One turn or mirror swaps these rows in pairs. Which row does each one swap with?
The rows were stretched afterwards, more along some directions than others.
q879: [ 0.95  1.98  0.29 -3.41  1.60  0.44 -0.45  1.41 -0.79  2.03 -0.11  0.96
 -0.56  0.91  3.79 -1.20]
q88: [ 0.15 -0.53 -0.83  0.76 -1.77  0.59 -1.05 -0.30 -0.72  0.50 -1.46  1.15
  0.87 -0.55 -0.97  0.24]
q681: [-0.77  2.97 -2.17  0.83  0.10 -1.19 -3.66 -0.62 -2.38  1.77 -0.92  0.43
  0.15  0.38 -0.14  0.17]
q868: [-0.24 -0.17 -2.00 -2.48  2.08  2.67 -0.29  1.02 -2.13 -1.02  1.18  1.26
 -0.08 -0.25  1.17 -1.52]
q334: [ 2.27 -1.62  0.78 -2.97 -1.39  1.83  0.35  0.25 -0.11  0.31 -1.32  0.85
 -0.57 -0.34  2.45 -2.17]
q768: [ 0.14  2.20 -0.80 -0.54 -2.05  0.71 -1.54 -2.44 -1.41  0.78 -1.51  0.10
  2.51 -0.31 -0.45 -0.59]
q135: [ 0.76  2.66 -2.90  0.45  0.18 -0.78 -2.29  1.30  0.29  2.65  1.77  1.52
 -1.67 -0.82  1.30  2.25]
q425: [-0.17 -3.03 -1.20  0.05 -0.26  0.92 -0.83  0.09 -2.61 -0.22 -1.15  0.39
 -0.87 -1.77  0.29 -1.14]
q904: [ 1.01 -0.54 -2.52 -0.23  0.28 -0.50 -3.72  1.31 -1.55 -0.81  1.16 -0.04
 -2.78 -0.61  1.11 -1.53]
q953: [ 0.55 -0.61 -1.38 -1.29 -0.56  2.28 -3.04 -0.41 -3.61 -1.85 -0.04  0.52
 -0.38 -1.78  0.27 -5.01]
q20: [ 0.98  2.07 -1.43 -2.46  1.53  0.27 -3.26  1.66 -2.64  0.03 -0.30  1.20
 -1.60  0.10  1.81 -2.78]
q973: [ 0.61  2.26 -0.16 -1.32  1.68  1.26 -0.61  1.88 -1.13  2.47  0.09  1.42
  1.57 -0.55  2.11 -0.77]
q611: [ 0.08  1.17 -3.16 -2.41  1.38 -0.34 -3.77  0.39 -2.16 -2.37  2.23 -0.66
 -2.63 -0.38  2.29  0.42]
q361: [ 1.79 -0.21 -1.74  0.62 -1.22  1.66 -1.51  0.17 -0.80 -0.43  1.20  1.42
 -2.70 -1.62 -0.07 -1.38]
q243: [ 1.43 -0.12 -0.47 -2.98 -0.68  1.87 -0.77  0.08 -1.38 -0.26 -1.93  1.28
 -1.08  0.05  2.51 -2.76]
q185: [ 0.45  2.99 -1.09 -2.18 -0.73  0.53 -2.72 -0.69 -2.31  0.42  1.34 -0.45
  1.16 -0.88  0.51 -0.08]
q695: [ 1.15  2.18 -0.45 -1.22  1.48  1.64  0.24  0.43 -0.89  1.71  0.41  1.42
  2.53 -1.27  0.97 -0.65]
q571: [ 0.21 -0.65 -2.28 -0.18  1.98  1.09 -3.10  0.88 -3.37 -1.79  0.48  0.45
 -0.87 -1.23  0.38 -4.24]
q806: [ 0.86  0.96 -0.74 -2.99  3.44  2.10 -0.23  1.96 -0.72 -2.17  1.01  1.28
  0.63  0.63  2.51 -1.02]
q406: [ 0.10  0.75 -2.05 -1.32  1.42 -0.22 -0.12  0.23 -0.66  2.38  1.47  0.24
 -0.59 -1.29  1.16  2.84]
q254: [ 0.99  0.63 -0.23 -1.95  0.23 -0.48  0.17  0.52  0.61  4.06  0.73  0.47
 -0.08 -0.09  1.97  0.19]
q67: [ 1.23 -1.33 -2.35  1.95 -2.69  0.35 -1.29 -0.92 -0.40  2.27  0.37  1.34
 -0.46 -2.05 -0.82 -0.64]
q494: [ 1.40  0.17 -0.28 -2.06 -1.05  1.88 -0.34 -1.66 -0.42 -2.24 -1.10  0.21
 -1.06  0.48  1.70 -1.56]
q362: [-0.83 -1.63 -2.72  1.31  1.11  1.03 -1.78  0.30 -3.50 -0.40 -0.53  1.22
 -0.25 -1.49 -0.77 -2.69]
q866: [ 0.15  1.01 -2.70 -1.68 -2.00  0.52 -4.68 -1.28 -2.88 -2.14  0.10 -0.57
 -3.27 -0.53  0.77 -0.91]
q791: [-0.27 -0.09 -2.24 -2.46  1.28  1.71  0.07 -1.41 -2.06 -0.63 -0.14  0.21
  2.59 -0.48  0.33 -1.23]
q662: [ 0.72  1.56  0.04 -2.87 -1.16  0.54 -2.25 -0.46 -0.76 -0.62 -0.52  0.46
 -3.48  2.06  2.34 -1.71]
q763: [ 0.08 -2.32 -1.82 -0.28  0.19  1.57  0.64 -1.30 -1.61  0.09 -0.18  0.26
  3.65 -1.85 -1.52 -0.97]
q332: [ 0.36  0.78 -2.27  0.09  1.05  0.80 -3.81  1.42 -2.68 -1.01 -0.07  1.60
  0.14 -0.82 -0.22 -3.37]
q223: [ 0.53  1.07 -1.73 -0.39  1.54  0.07 -0.47  1.65  0.04  1.76  1.58  0.52
  0.90 -0.57  1.39  2.55]
q798: [ 1.13  4.15 -1.67 -2.40  0.23 -0.21 -0.89 -0.43  1.00  2.02  1.58  0.26
 -0.80  0.52  2.04  3.32]
q19: [-0.53  1.86 -0.94  0.14 -0.04  0.22 -1.29 -0.70 -1.56  0.39 -1.26  1.00
  0.06  0.61 -0.30  0.92]
q246: [ 0.62  0.17 -1.57 -2.19 -1.76 -0.24 -3.32  0.38 -1.71  2.04  0.83  0.08
 -3.95 -1.08  2.01 -1.00]
q811: [ 1.10 -0.22 -0.72 -2.51 -0.08  0.71  0.03 -0.98 -0.87 -0.48  0.53 -0.45
  0.91 -0.62  2.10  1.19]
q43: [ 1.39 -0.27 -0.16 -3.27  0.34  0.54 -0.35 -0.30  0.59 -1.91  0.40 -0.13
 -1.25  1.37  1.96 -0.34]
q178: [ 0.69  1.10 -0.40 -2.33  0.41  0.97 -1.19  0.31 -0.45 -0.44 -0.26  0.65
 -3.32  1.62  3.48 -0.33]
q889: [ 1.97 -0.87 -2.31 -0.87 -1.31  0.52 -2.25 -0.28 -1.91 -0.48  0.63  1.06
 -0.70 -1.85  1.13 -1.26]
q339: [ 1.07 -1.62 -3.05 -0.24 -0.38  1.85  0.93 -0.94 -0.47  0.49  2.34  1.46
  1.74 -2.10  0.13  0.86]

q185 swaps with q361
q973 swaps with q571
q811 swaps with q67
q339 swaps with q889
q334 swaps with q763
q254 swaps with q425

One turn or mirror swaps these rows in pairs. Which row does each one swap with?
The rows were stretched afterwards, more along some directions than others.
q558: [ 1.90 -0.92 -1.16 -1.34 -0.45  0.68 -2.04 -0.21  0.53 -0.95 -0.28 -1.54
  1.93 -0.95 -0.82 -0.32 -2.62  1.13]
q279: [ 2.39 -1.68 -0.34  0.32  0.32 -0.06 -1.02 -0.59 -0.24 -1.09 -0.24 -1.07
  2.13  0.20 -0.20 -0.04 -1.14  0.58]
q353: [-0.06 -0.82 -0.25 -2.71  0.14  0.06  1.64  0.09 -0.01  0.77  0.14 -0.43
  0.76 -1.31  1.42  1.28 -1.21 -2.41]
q261: [-0.17  0.89 -0.96 -2.21  1.59  0.61 -2.09 -0.11 -0.32 -0.51 -0.39  3.11
 -1.14  0.15 -0.79  0.45 -0.58  1.83]
q544: [ 0.82  1.28 -0.68  0.14  0.50  0.92 -2.43  0.63  1.21  0.88 -1.07  2.40
 -1.10  0.06  0.09 -1.11 -1.19  2.43]
q280: [-1.83 -2.29 -0.33 -1.37  0.09  1.01  0.52 -2.04 -1.40 -1.10 -0.78 -1.07
  1.45 -0.58 -0.08  1.78 -1.32 -1.60]
q762: [-2.66 -1.44 -0.13 -1.69  2.00 -1.18  0.81  0.54  0.19 -0.13 -0.26 -1.12
 -0.46  0.14 -0.16  0.62 -0.47 -1.04]
q946: [-0.09  1.11  0.15 -0.44  1.73  0.65 -1.67 -0.53  0.71  0.78 -1.56  2.84
 -0.74 -0.40 -0.33 -1.62 -1.40  2.55]
q989: [ 1.15 -2.05 -1.79 -1.27  0.52  0.04 -0.38 -0.14 -0.18 -2.10  1.49 -0.67
  2.00 -0.30 -1.02  0.93 -1.24  0.91]
q710: [-2.59  0.91 -0.22  0.08 -0.27 -0.80 -0.03  0.26 -0.79 -0.66  0.88  0.16
 -1.76  1.38 -1.44  0.62  2.13  0.54]
q91: [-2.15  0.10  0.57 -0.87  0.32 -0.57  1.74 -0.89 -0.32 -0.47 -0.93 -0.73
 -0.59 -0.69 -0.25 -0.93  1.66  0.07]
q927: [ 0.37  1.42  0.28 -1.80  1.64  1.45 -2.18  0.27 -0.40  0.70 -0.43  3.53
 -1.89 -0.83 -0.06 -0.99 -1.79  1.13]
q231: [ 0.59  1.66  0.39 -0.11  1.56  1.37 -1.91  0.06  1.89  0.78 -1.24  2.34
 -0.48  1.02 -0.69 -1.51 -1.20  1.61]
q500: [-3.70  0.30 -1.44 -2.12 -0.59 -2.04 -1.04 -0.90 -0.44 -0.81  0.82 -0.06
 -2.44  0.58 -0.49 -0.57  1.58 -0.13]
q22: [-0.18  1.05 -0.09 -0.63 -0.24  1.30 -0.59  1.54  1.11  1.58  0.19  2.03
 -2.18 -0.89  0.34  0.22 -0.85 -0.08]
q498: [ 2.06 -1.87 -0.84 -0.79  0.39  0.49 -0.88 -1.27  0.21 -0.72 -1.08 -0.34
  2.35 -0.46  0.80 -0.58 -2.95  0.50]
q418: [-1.87 -1.02 -0.09 -0.62 -0.26  0.49  1.42 -2.32 -0.39  0.48 -2.02 -1.56
  1.41 -1.48  0.35  0.69 -0.36 -2.52]
q118: [ 0.20  1.95 -0.08 -1.15  0.81  1.08 -1.30  0.47  0.56 -0.18 -0.69  2.18
 -2.28 -0.75 -0.02 -0.90 -1.13  0.99]
q932: [ 0.55  1.60 -0.61 -0.29  0.00  1.43 -1.99  1.33  1.57  0.72  0.03  3.01
 -1.43 -0.23 -0.17 -0.37 -0.91  1.95]
q55: [-0.15  1.65 -0.17 -1.18  0.84  0.49 -2.51  0.87  0.80  0.70 -1.33  1.73
 -0.99 -0.25 -1.17 -0.86 -2.09  2.73]
q345: [ 0.53  1.00  0.53  0.38  1.61  0.38 -1.55  0.56 -0.13  1.24 -1.45  2.71
 -0.47  0.51 -0.24 -0.31 -1.27  1.71]
q300: [-0.40  1.16 -0.13 -0.13  1.14  0.80 -2.51  0.27 -0.26  0.71 -1.22  2.58
 -0.50 -0.15 -0.65 -0.89 -0.69  2.60]
q153: [ 2.26 -2.13 -0.74 -0.69  0.39  0.87 -0.46 -0.15  0.05 -1.56 -0.22 -0.79
  2.46 -0.63  0.46  0.26 -3.01  1.12]
q712: [ 3.13 -1.14 -1.75 -0.53 -0.56  0.96 -1.98  0.22  1.41 -0.33  0.69 -0.50
  1.54 -0.72  0.55 -0.04 -2.14  0.62]
q620: [ 2.91 -0.93 -1.38 -1.22 -0.23  1.48 -0.46  0.02  1.55 -1.61  0.55 -1.35
  1.86 -1.88  0.39  0.74 -2.33  0.25]
q452: [ 3.48 -1.26 -0.61 -0.28  0.58  0.71 -0.59  0.21  0.76 -0.91  0.17 -2.12
  2.42  0.13 -0.43 -0.22 -1.38  0.48]
q389: [ 2.74 -1.17 -1.74 -0.55 -1.16  1.41 -1.35  0.65  1.76 -0.96  1.35 -0.44
  1.75 -0.87  0.19  0.57 -1.76  0.61]
q512: [-1.92 -0.31 -1.41 -1.17 -1.23 -0.15 -0.47 -2.13 -0.96 -0.70  0.08 -0.70
 -0.16 -0.49  1.40  1.05  2.48 -2.08]
q937: [ 0.15 -0.53 -1.40 -0.97 -1.01  0.55 -0.33 -0.34 -0.04 -0.80  1.61 -1.31
  1.23 -0.19 -0.57  2.38  0.74 -0.76]
q807: [-3.48 -0.47 -1.07  0.56 -0.56 -1.68  1.63  0.25 -0.22 -0.22  1.16 -0.77
 -0.44  0.45  0.65  1.19  2.01 -0.54]
q830: [-2.00 -0.98 -1.31 -1.48  0.06  1.20  0.07 -1.55  0.24  0.38  1.03 -0.82
  1.08 -1.15 -0.53  0.96  0.05 -1.18]
q529: [-3.26 -0.32  0.38 -1.01  0.53 -2.19  1.86 -0.18  0.41  0.01 -0.04 -1.06
 -1.64  0.25 -0.46  0.41  0.72 -1.54]
q4: [ 1.92 -1.94 -1.23 -1.00 -0.03 -0.16 -1.71  0.34 -0.17 -1.06  0.50 -0.80
  2.06  0.15  0.33  0.51 -2.21  0.57]
q375: [ 1.71 -1.65 -1.02 -0.84 -1.43  0.99  0.06  0.81  1.03 -0.18  1.26 -1.28
  0.56 -1.19  0.83  0.95 -1.54 -1.59]
q718: [-0.72 -2.03 -0.44 -0.60  0.44  0.51  1.29 -2.38 -0.35 -0.79 -1.33 -1.71
  1.58 -0.99  0.30  1.34 -0.57 -3.01]
q810: [-1.97 -0.92 -2.32 -0.98 -0.87  0.50 -0.32 -1.55  0.59 -0.03 -0.75 -0.97
  2.34 -1.47  0.20  1.32 -0.51  0.55]
q724: [-3.92 -0.81 -0.44 -1.27  0.17 -1.23  0.41 -0.99 -0.94 -0.49 -0.29 -0.29
 -1.55  1.86 -0.05  0.08  0.43 -0.86]
q772: [-3.96 -0.42  0.48 -1.70  1.16 -0.51  0.67  0.10 -1.45  0.20  1.42  1.14
 -2.54  0.17 -1.15  0.70 -0.52 -1.66]
q27: [ 2.27 -1.14 -0.57  0.78  0.44  1.44 -0.61 -0.53  2.21 -0.79 -0.48 -1.27
  3.24  0.39 -0.60 -0.75 -1.94  1.19]
q747: [ 1.54  1.70  0.40 -0.74  1.88  0.84 -1.65  1.05  0.63  1.02 -1.06  1.82
 -1.05  0.73 -0.53 -0.85 -0.90  1.52]
q981: [-1.91 -2.21 -0.29 -2.09  1.14  0.41  0.36 -1.24 -1.77  0.36 -1.27 -1.34
  0.79 -0.65  0.93  0.25 -1.65 -3.93]
q719: [-2.83 -0.35  0.35 -0.47  1.60 -1.39  1.73 -0.03  0.25  0.01 -0.04  0.23
 -1.88  0.43 -0.62  0.79  0.22 -1.70]

q300 swaps with q4
q747 swaps with q452
q389 swaps with q932
q810 swaps with q500
q946 swaps with q498
q981 swaps with q762
q937 swaps with q710

